In the data rows, 128 means zero.
Some points, one per row:
[160 141 128 110  95 165 160 157 118 128 116  96 112 106 113 144 104 160
 113 176 157 116 144  96]
[160 161  95 115  95 165 164 159 141 112  83 144 142 154  68 112  86 129
 169 160 117  69 192  49]
[160 130 128 135 114 160 168 156 119 128 119 128 110 148 148 128 150 129
 131 160 109 126 160 112]
[241 223  29  42  32 187 211 201 122 144 129 128  98  84  95 128 116 160
 181 176 128 135 192 112]
[144 161 112  90  81 154 147 169 136 144 146  96 143 176 118 159 161  97
 183  95 148 114 192  80]
[193 200  62  39  54 182 197 188 153  96 119 144  74 121 104 112 112 192
 173 192  69  71 160  96]
[160 156  79  92 102 176 174 155 117 144 188 112 125  81 131 144 145 176
 146 176 134 146 128 128]
[112 102 161 158 171  87 107 106 141 144 172 112 112  99 159 159 163  97
  73 143 118 136  80 176]
[193 186  62  71  41 180 200 208 104 128 160 128 131  98 135 128 126 192
 180 160 129 165 192 128]
[160 172  95  99  83 173 189 200 133 160 134 112 111 108 152 144 152 176
 154 192 112 148 144  80]
[ 64  65 178 196 196 101  71  49 119 128 139 112 153  85 154 128 147  97
  74  79 147 172 112 160]
[177 168  95  84 114  75 121 118  73 160 170  96 145  87 128 159 162 176
 141 143 154 160 128 176]
[128 140 145 138 145 115 116 117 124 144 156  96 107 105 161 159 157 160
 107 143 121 156  96 160]
[ 64  61 178 179 179 107  73  79 139  80  97 176 117 155 111  80 101  66
 124  79  84  74  96 112]
[144 154  95 110  97 208 170 180  93 144 186 128 140 125 154 159 140 113
 177 143 134 123 144 112]
[177 159  79  86 103 147 133 156 150  64  82 223 121 194   0  32   0 113
 146 192  88 174 176  80]
[144 130 128 125 118 162 149 152 158  80 108 191 100 126 109  80 116  97
 184 160  59  63 176  80]
[128 139  95 105 137 135 141 133  98 128 154  96 123 126 136 159 141 160
 123 143 160 155 128 144]
[112 111 128 112 135 117 121 112  96 144 133  80 183 131 190 159 171  97
 111  63 187 170  96 128]
[193 194  62  81  94 165 171 186 213 112  32 160   0 220 133 112 135 176
 201 176  49 146 128 128]
[ 96  99 178 150 158  96 101  97  78 160 178  96 139  82 182 159 182 129
  85  95 149 175  96 176]
[128 126 112 104 138 108 121 104 112 144 164  96 142  80 121 159 139 144
 129 111 147 165  80 144]
[144 129 145 133 140  88 102  94 139 128 128 112 118 126 160 128 149 176
 126 143 140 155 128 191]
[160 167  95 104  93 116 142 178 168  80  88 128 163 131  92 112  77 129
 167 176 118  65 176  49]
[177 175  62  82  74 173 199 186 175 128  92 128 106 150 120 144 135 144
 214 192 104  87 176  80]
[112 119 145 157 126 143 130 143  99 128 116 112 154 127 122 144 123  82
 119  95 160 160  96 160]
[ 80  68 178 193 210  77  55  44 100 144 162  96 139  80 161 159 154  82
  86  63 148 171 112 176]
[ 80  72 178 160 173 131  84 105  98 160 149 128 159 106 141 112 160  97
  90  95 173 174  80 160]
[112 121 128 111 122 138 137 141 141 128 124 112 116 177  90 144 115  66
 121  95 136 112 176 112]
[128 112 128 149 126 142 132 129 118 160 157  96 150 179 149 159 163  66
 154  63 186 152 112  49]
[112 103 161 152 145 110 115 127  94 160 120 112 130  93 111 112 108 129
  99  95 163 174  80 191]
[144 136 128 150 158  69  93  95 145  96  37 255 130 119  90   1  78 192
 187  79  61 102 160  96]
[ 80  93 145 165 127 120 126 135 179  80 135 160 105 162  95  96 108  82
 122 160  71  71 160  65]
[112 107 161 142 135 128 105 111  78 160 147  96 155 119 156 159 139 113
  85 111 174 160  96 144]
[ 47  44 211 183 180  70  62  76  85 144 125  80 178 105 160 159 159  66
  91  79 179 169 160 176]
[ 96 110 145 144 184  94  97  64 169   0  36 255 123 170  88   0  74 176
 160 127  57  75 144 128]
[177 168  95  68 103 151 149 162  79 176 175  96 180  69 132 144 138 192
 151 111 172 183 112 144]
[225 206  62  30  22 229 226 220 186 112 121 160  72 118 120 112 123 192
 187 176  70  70 160  80]
[ 64  74 178 202 193  77  79  74 151 160 146 112 122 171  70 159  42  82
  97  95 175  73  64  96]
[112 109 145 152 152 121  97  98 179 128  22 160  52 138  98  96  93 160
  57 176  99  48 176  80]
[128 114 145 133 138 142 106 128  81 160 160  96 160 115 166 144 158  97
 109  79 135 153  80 128]
[144 149 112 122  76 179 166 152 148 112 135 128  94 119 115 128 133 129
 147 192  96 105 160  96]
24 more points follow, each with its number after it:
[ 80  86 194 195 175  66  70  72 183  47  56 191  85 139  37  64  52 129
  71 176  72  54 128 128] 0
[225 219  29  39  45 188 214 205  94 144 113 144 133 103 154 128 121 176
 188 224 134 126 192  96] 1
[112 113 128 129 119 143 129 144  68 176 172 112 137 108 153 159 162 144
 140 111 162 154  80 160] 2
[128 118 145 133 163  94 121 102 204  80 129 207  68 157  84  64  86  97
 147 160  54 117 192  49] 3
[160 138 112 122 117  99 144 125 226  47  35 207  74 255   0  64   0  66
 169 176  66  61  80 160] 4
[ 96 128 128 165 132 134 132 120 171 112  98 160 103 153  72  80  79 129
 120  95  96  72 160  96] 5
[ 47  61 194 207 170  84  84  84 186  96   9 160  60 210  59  64  46  82
  69 111  98  80 176  80] 6
[193 198  62 106  73 173 180 184 140  96 123 128  98 114 107 144  98 192
 176 176 107  73 176 128] 7
[ 96  85 161 161 142 116 106 132 159  96 122 176 102 155 130  96 140  66
 110 127  54  70 128 112] 8
[225 227  29  23  19 221 235 213 154 144 145 144 117 129  78 128  90 192
 188 208 132  66 160  65] 9
[144 116 145 118 103 161 166 158  81 160 195  80 154  80 187 175 186 113
 115  95 159 151  80 176] 10
[128 133 128 106 107  97 141 130  88 144 153  96 168  86 173 144 155 176
 119 111 184 175  48 176] 11
[ 96 111 161 141 157 104 106  96 156 128  79 144 133 138 138 112 114 129
 122  95 127  96  96 144] 12
[ 96  84 145 166 116 172 145 138 163 112 115 176 168 124  95  80  86  66
 129 127 103  88 112  96] 13
[144 155 112  83  87 187 167 172 113 160 168  80 121 110 174 159 183 160
 133 143 148 185 160 144] 14
[160 178 112  82 124 164 140 123 161 160 164  80 162 150 176 175 182 160
 187  95 165 158 160 128] 15
[128 129 145 126 137 132 146 146 148 144 142 112 145 163 107 159 125  82
 141 111 138  80 160 144] 16
[ 80  93 161 177 147  99 100  96  90 160 164  96 175  78 192 159 175  97
  89  79 157 137 128 191] 17
[112  92 145 176 186  96  84  93 126 128 161 112 135 109 185 144 170 113
  79  79 136 159  80 160] 18
[112 109 178 133 159  80  97 101 114 160 148  96 141  90 157 128 140 144
  77 127 154 168  64 160] 19
[225 224  29  58  36 211 223 201 132 128 118 144 139 141 137 112 130 176
 168 176 107  90 144 112] 20
[ 80 110 161 149 166  80  85  84  97 176 159  96 185  85 178 144 186 113
  86  95 163 141 112 160] 21
[ 80  88 161 172 154  89  85 109  97 176 138  96 204  79 183 175 186  82
  89  79 183 155 176 176] 22
[ 96  87 178 178 194  42  54  53 148 112  90 191 119 121  93  80  86 129
  62 127  85  49  96 176] 23
Which of these numbered points is nearest to each point below, looking only along the 8 directions in which the first points spread most? Its number follows each.
[144 150 112 114  76 192 187 188 173  80 108 144 120 216 124 112  99  66
 192 160  73  70 128 128] > 13
[ 80  88 178 151 148 124 102 116 103 144 135 112 156 117 146 144 127  82
  74 111 147 158  80 144] > 18
[ 64  58 178 194 185  48  57  57  61 128 170  96 175  96 189 144 169  82
  82  63 140 174 128 160] > 17
[160 155  95 102  81 138 164 168 127 128 126 144  64 101 115 112 105 176
 141 160  76  72 176  80] > 7
[144 159 112 109 130 145 123 113 191  31  21 191 112 178  86  48  83 176
 178 176  59  80 160  96] > 3
[160 168  95  59  95 185 184 185 134 160 178 112  93  94 126 159 151 176
 140 208 112 167 160 128] > 14
[128 120 128 137 116 152 116 134  67 160 173  80 169 105 202 159 190  97
 106 143 156 179  80 160] > 10
[144 153  95 108  98 158 155 157 152 128 128 160 122 124 107  96 117 176
 167 127  98 127 160 112] > 7
[209 177  79  82  90 185 169 165 107  96 135 128 152 114  57 128  64 176
 179 192 142  63 176 112] > 7
[ 64  65 211 175 177  39  81  74 144 128  88 112  64 157 116 144 125  97
  73  79 129 129 112 128] > 12
[ 96  91 145 175 141  57  79 101 115 160 157  96 104 109 160 159 150 129
  78 111 166 184  80 176] > 19
[ 64  68 194 183 179  93  72  85  62 144 176  80 191  82 158 175 172  66
  96  63 170 146 176 207] > 22
[128 112 128 124 127 135 131 128 152 128 129 144 116 146  83 112  85 113
 129 143 119  76 144  65] > 5
[193 203  62  63  58 200 217 211 114 144 100 144  98 133 115 144 107 192
 187 176 139 103 176  65] > 20
[144 176  95  69  64 165 167 209 170 144 128 144 117 133 142 128 146 144
 169 176  94  70 208  65] > 7
[128 138 112 128 129 140 127 134 120 160 168  96 156 110 158 175 155 129
  97 111 160 152  80 160] > 2
[128 132 128 126 155 110 125  99 130 144 144  96 126 119 145 159 153 144
 100 127 138 141 112 160] > 19
[112 106 112 147 120 126 125 138  84 144 145  96 150  86 163 159 163 113
  70 111 154 174  96 128] > 2
[160 172  79  69  94 180 172 178 131 144  89 191 131 119 117  80  98 192
 183 143 112 109 176  65] > 7
